One turning vector, and how many ticks it has turned
The counts run from 0 to 579.
[ 16 -42 -20  -7  -2 -18  20 -11  -6  19   9  10  35  12 -27   5 -10   2
   4  14  16   2 -21  17  24  -2  12 -24 -20  28   8  -1   6 -19   9 -17
 -21 -15]
261
[  8 -44 -10  -9 -12 -23  14 -23 -19  14   3   4  37  10 -36  -7   2  16
   7 -10  14   4 -13  14  14  26   5  -6  -7  31  24   2  -9  -2   0  -5
 -18 -14]
22
[  0 -44 -17 -14   9 -11  15 -11 -26   4   5   5  20  19 -13  14  13   5
  -2 -26  20  -8 -38   4  -5   7  10  -6 -21  21  19  12  20 -24  20 -16
  -2  19]
302
[-14 -39  -4 -15   5 -15  20 -13 -31   9  15   9  17  21 -46 -11   0   8
 -10   4  28  15  -4   5  29  14   7 -15  11   3  13  14  15  -6 -14 -11
 -17 -10]
218
[ -1 -43   0   3 -14 -21  11 -26 -18  16  -2   2  33  12 -31  -7   1  23
   3 -10  16  11 -16   4   4  28  -2  -6   1  40  19   8  -9 -10  17  -7
 -17 -12]
20
[ -8 -26 -18 -16  12 -24  19 -12 -30  12   9 -14   2  18 -25  -7  16  13
  -8 -12  37  -8 -29  24 -12  12  18 -16  -2  13   5   2  23 -20 -15 -16
  10   6]
146
[-14 -40  -1  -4  14 -22  24  -6 -19  22  10   4  -1  14  -2 -14   7   7
  -5   7  38  -2 -30  12  -9  13  12 -25   2  13 -17  13  18 -39   8 -23
  -3  11]
552
[  8 -42  -8   6  -3 -19  20  -7  -9  23  10  10  27  13 -21  -3 -15  15
  -2  16  20  10 -20   6  18   1   5 -29  -4  32   0   6   6 -27  23 -14
 -19 -19]
256
[  4 -29  -6  14  22 -12  14 -17 -14  35  -2 -14  12  28 -10   3   2   0
  -1  -3  27   7 -44   9  -6  10   9 -22 -17  25  -9  16  22 -21   8 -27
  -1   9]
120
[ -6 -46  -6 -16  12 -19  27  -3 -20  14  14  11   5  13  -9  -6  11  -1
   0   1  35  -9 -28  15   5   6  17 -28  -4   1 -10   7  29 -29 -12 -18
  -6  18]
543
[ -9 -53 -15  -2  11 -15  17  -2  -9  28  12  18  17  11  -4  -2   1  -9
  -2   3  24  11 -25   0  -1  13   4 -16  -9  18  10  15   2 -38  26 -18
 -22   9]
85
[ -7 -52 -11   2  10 -16  19   3 -12  28  16  17  13  11  -2  -4  -5  -1
  -6   3  27  10 -28  -1   4  11   5 -23   0  19   5  17   6 -39  25 -16
 -19   6]
84
[ -6 -42 -15 -17  -1 -14   8 -16 -30  -2  11   2  30  20 -38   8   6  15
  -8 -17  18   5 -22  -2   9   8   5   2  -9  25  36  15   7 -16  18  -9
 -10  -5]
461
[-18 -40  20   3   9  -8  28 -24 -26  19   3   0   0  26 -24 -13  18  -2
  -4  -4  25   5 -17  -1   2  17   4 -27   8  10 -11  19  33 -13 -15 -18
  -6  15]
372
[ -8 -37  -8 -16 -14 -28  28 -19 -28  -4   6   0  18   9 -40  -9  10  27
  -5  -6  23 -12 -10  18   5   5   9 -19   8  32  13  -9  12 -14  -1  -1
  -5 -15]
2
[ -6 -50 -13 -14  -7 -12  15 -15 -26  -2  10  11  27  15 -29   9  10  10
  -5 -21  13  -2 -21  -5   5   8   5  -2  -7  27  36   8   7 -20  23  -5
 -14   2]
468
[  4 -32 -14   1  22 -12  11 -21 -13  30  -3 -14  19  25 -18   5  12 -11
   3  -4  26   6 -39  13  -7  10  13 -10 -31  19   0  13  17 -18   1 -28
  -2  12]
122
[ 10 -41 -24  -7   8 -15  30  -9  -4  29   4  13  17  11  -9  -1   2 -16
   8   3  21  -5 -27  22   4   3  17 -33 -26  21  -2  -5  13 -21   0 -21
 -17   7]
102
[  9 -38  -8   2   1 -19  30 -12 -15  32   6   5  10  13  -5 -17  13  -6
   6 -24  24 -10 -23  22  -6  28  13 -34   2  22   1  -3  14  -5 -24  -9
 -10  10]
341
[ 12 -42 -20  -7   0 -11  22 -18  -8  14  -4  11  34  15 -26  11  -6  -1
   8   5   9   3 -25  16  19   1  10 -18 -32  30   6   2  10 -12  17 -21
 -22  -5]
267
[  6 -43  -9   4   6 -23  18   1 -22  27  17  -1   9  13   3  -8   7  13
  -4 -25  35  -9 -36   9 -14  21   7 -18  10  27  13   8   7 -29   5  -8
  -1   6]
321
[ -5 -38  14   9  -7 -10  15 -40 -19  27  -3  -6  21  24 -36 -15  14   5
   4  -8  15  13  -9  -1   2  33   0 -12   2  28   9  17   4   2  -8 -14
 -14  -3]
193
[-23 -53  -3 -16  -7 -11  25 -20 -17   2   3  24  20  10 -35  -3   7   3
  -2  12  14   9  -4  -1  13   6   4 -16  -7  20  10   8   8 -26  23 -11
 -28  -2]
237
[ 16 -28 -19  -2  15 -17  15   2 -23  13   6  -1  21  25 -18   9 -16  17
  -8 -13  25   6 -41  16  18   1  10 -25 -13  23   3  11  27 -12  11 -21
  -5  -6]
284
[ -2 -53  -4 -10   4  -9  29   5 -25   7  21  28  12  17 -10   1  -5   5
  -7 -10  21  -2 -22  -6  25   3   8 -30   6   9   8  14  25 -24   8 -11
 -20   7]
68
[ 10 -31  -9   5   9 -13  19  -5 -19  14  -4   3  20  25 -17  11 -17  17
  -5 -13  17  10 -37  13  14   2   8 -31 -17  33  -5  11  26 -10  26 -21
 -11  -4]
278
[  1 -48   1   9   1 -14  25 -20 -14  34   0   3  11  15  -1 -11  20  -5
   9 -27  18  -6 -26   6 -19  30   7 -22  -4  32   6   6   8 -14   0 -10
 -12  18]
337
[  0 -35  -6  -3  -1 -14  10  -6 -34   1  14  -2  20  26 -32   5  -7  28
 -14 -15  24   5 -26  -4  15   3   4 -12   7  29  23  17  19 -17  17 -10
  -5 -14]
458
[  5 -40   5   5  -5 -11  22 -10 -27  12   0  17  22  23 -22   0 -13  22
  -3 -26  13  14 -18   4  25  25   0 -28   4  27   4  15  18   8   9 -11
 -21  -5]
40
[  3 -44 -13 -13   9 -12  10  -7 -25  12  12  18  30  21 -30   4  -8   3
  -3 -18  18  17 -20   6  32  23   4  -8  -7   4  23  20   9   0  -1 -15
 -22   2]
51
[  9 -39 -21 -16  12 -14  11 -10 -26   6   9   0  26  19 -19  16   7   3
   0 -18  23  -6 -42   9   6   2  15  -5 -24  15  21  11  19 -20   7 -18
  -3  11]
296
[ -8 -46 -10 -22  16 -16  29 -10 -20  14  13  13   8  11 -12  -3  15  -9
   2   0  31  -8 -27  16   6   7  17 -21 -13  -4  -6   7  26 -29 -13 -18
  -8  22]
542
[ -6 -44 -20 -13  -2 -21  27  -3 -12  11  12  20  21   7 -31  -6 -12  10
  -4  15  22   7 -10  18  20   3   9 -27  -1  21   4  -2   4 -23  12 -11
 -23 -17]
247
[-18 -46  -6 -18   1 -14  17 -20 -24   6  13  13  24  17 -48  -6   5   1
  -6  10  22  14  -4   0  25  11   6  -5   2   4  20  15   9 -17  -4 -11
 -19  -6]
224
[-22 -49 -11 -10  -4 -15  25 -13 -13  10   1  22  20   8 -32  -5  -1   5
  -3  11  16  15  -8   9   9   9   3 -19  -9  27   5   6   2 -24  31 -13
 -28  -5]
244
[ -5 -40  -1  -1  -1 -12  22 -32 -10  28  -1  -7   8  14 -10 -14  19  -2
   7  14  23  -6 -23   9 -22  18  14 -17 -18  29  -8  10   5 -34   7 -27
  -2   8]
568
